In the rows, 128 means zero.
Families of rows that turns and mirrors carry onto each other, the same ones carrying the whole set onto itself: the rest of each named row's family, in list order
4 families of 8 rows
fiv: [132 140 157 130 132 109 116 109 115 137 128 115 146 125 110 124 121 177
 137 135 103  96 141 120  86 137 135 113 145 124  94 140 142 132 122 143
 153]
feve: [150 110  96 113 127 110 144 125 136 118 107 123 128  90 147 129 126 137
 137 123 128 146  93 113 160 121 120 118 145 127 127 123 100 145 157 108
 144]
niso: [118 129 146 131 127 118 111 119 141 108 161 161 117 152 160 100 110 122
 124 149 124 134 142 143 118 111 135 147 103 118 133  97 127 152 148 130
 123]
salu: [160 122  87 116 132 125 139 124 114 120 120 139 150  94 130 124 115 148
 129 132 101 151  99 115 158 140  94 126 129 126 110 125 102 141 140 110
 121]
tusa: [156 139 106 129 101 148 145  99 130 131 132 148 116 139 111 145  95 118
 157 115 121 120 108 134 106 143 145 158 108 121 132 141 116 129 127 129
 165]
fiten: [106 134 114 126 136 113 152 121 150  87 120 125 142 117 107 121 121 144
 146 134 121 105 136 147 119  98 113 105 156 102 135 116 143 123 161 104
 126]
vam: [112  90 150 124 118 124 112 143 145 133 166 124 132 139 135 119 122 147
 116 146  86 118 127 119 175 128 115 112 141 148 128 121 122 127 117 136
 151]
Nobun: [154 107 127 132 129 116 114 140 116 118  79 129 107 129 137 109 127 134
 130 119 112 142 121 112  91 155 137 143 132 178 119 108 113 155 128 125
 123]
voled: [109  95 142 132 128 161 150 170 121 121 116 127 116 114 101 135 137 123
 146 110 111 112 145 127 112 119 121 138 132 147 144 131 104  88 129 122
 122]
sati: [114  95 140 123 136 103 118 147 150 153 153 135 109 140 130 138 121 155
 114 135 106 122 130 123 162 143  94 109 132 138 113 127 133 121 119 143
 148]
Gaf: [111 121 126 133 152 107 137 130 139 100 118 128 141 105  96 126 130 133
 140 128 130  88 144 132 125 109 134 107 141  97 137 120 136 145 175 110
 116]
romik: [112 123 124 129 151 116 132 128 146  97 108 129 129 119  87 118 125 123
 129 120 118  96 149 141 120  96 106 140 132  88 128 103 150 124 155 117
 129]
nitu: [137 108 127 119 128 118 121 138  92 110  89 137 138 128 144 101 140 141
 137 139  94 140 140 109  94 139 150 151 106 154 116  97 112 144 120 123
 108]
zore: [112  81 126 132 108 159 133 148 119 106 125 113 126 135 105 151 136 134
 139  98 116 114 131 112 121 119 141 150 137 135 155 133  99  96 126 117
 144]
vunod: [119 128 124 138 142 132 136 120 133  92 120 131 152 109 100 119 114 151
 128 119 126 108 133 140 118  85 104 124 150 100 123 116 148 121 158 104
 114]
Motim: [134 115 126 113 111 121 122 130  97 118  73 146 113 126 139 104 138 140
 139 122 104 150 148 118  96 149 145 136 131 152 122 105 115 150 126 124
 102]
lufe: [153 139 131 121 107 145 151  85 103 144 140 152 117 126 131 120 100 133
 151 123 134 124 118 149 123 138 150 140 115 120 111 146 106 109 133 138
 163]
Pab: [118 130 145 130 136 106 127 126 132 130 136 170  95 164 131 101 109 134
 103 128 137 143 140 148 111 112 138 137 107 142 146 111 136 146 145 132
 117]
Miz: [148 126 103 105 150 127 146 119 124 135 127 133 130  85 127 136 128 121
 140 125 101 149 107 112 173 132  98 117 126 124 127 118 108 145 150 125
 140]
kire: [151 144 117 122 102 151 165  98 116 144 150 139 120 116 130 136 102 121
 146 128 147 143 121 124 115 134 141 163 119 119 138 146 108 120 135 140
 143]
nare: [145 115  85 111 133 123 139 127 117 114 112 117 120  92 129 122 105 138
 144 138 106 152 102 120 157 145 104 119 157 128 109 128 106 146 142 114
 125]
Sur: [118 149 154 115 124 113 110 132 147 112 144 156 103 154 144 102 111 130
 110 145 133 155 137 149 115 120 139 135 110 114 131 107 119 148 145 136
 117]
papur: [109 101 132 137 103 161 121 142 120 107 122 137 135 138  93 133 135 112
 151 105 117 119 133 134 134 137 127 147 134 148 154 129  98  86 124 105
 136]
Zaf: [130 131 137 114 141 100 136 106 123 148 114 126 138 137  87 129 108 154
 138 144  94  95 136 115 107 138 158 118 124 126 112 136 158 154 120 143
 156]
ruv: [120  86 139 142 105 172 138 147 115 105 121 132 126 124 104 112 127 114
 144 112 110  98 140 140 132 137 136 141 137 149 134 125 101  86 135 120
 137]
sol: [122 127 150 123 140 110 127  91 120 134 125 118 144 146 104 143 132 161
 151 152  99  98 147 129  87 150 143 113 142 125 109 137 145 141 130 145
 147]
nule: [105 107 141 125 137 112 113 158 135 139 177 126 117 143 116 139 124 156
  99 138 110 129 129 116 156 134 117 114 129 130 142 142 102 129 134 140
 142]
nubef: [120 128 132 139 122 110 121 118 144 112 138 152 106 156 151 109 106 122
 121 137 162 136 134 143 113 122 140 150 111 131 125  93 149 131 158 142
 127]
Mul: [135 122 129 124 121 122 127 142 102 117  90 117 137 113 138 113 152 129
 144 130 111 141 134  94  99 152 156 136 122 178 128  97 119 136 137 139
 126]
lofed: [136 134 119 113 112 144 143  92 110 145 129 152 129 141 113 134  98 119
 155 141 122 141 109 143 117 141 151 154 114 125 116 150 108 112 136 139
 172]
bulu: [138 136 134 126 111  94 120 108 126 145 120 105 142 138 104 130 130 166
 128 143 107 103 145 103 101 151 135 142 137 121 109 130 149 137 106 151
 153]
Muz: [101  95 162 111 135 124 106 138 143 124 163 115 130 147 120 133 118 150
 106 132 106 142 132 112 165 137 112 119 147 139 134 125 117 128 114 129
 141]

The rest of the family of voled: sati, romik, Miz, kire, nubef, Mul, bulu
The rest of the family of Gaf: feve, tusa, Nobun, zore, Pab, Zaf, nule
The rest of the family of salu: fiv, niso, vam, nitu, vunod, lufe, ruv

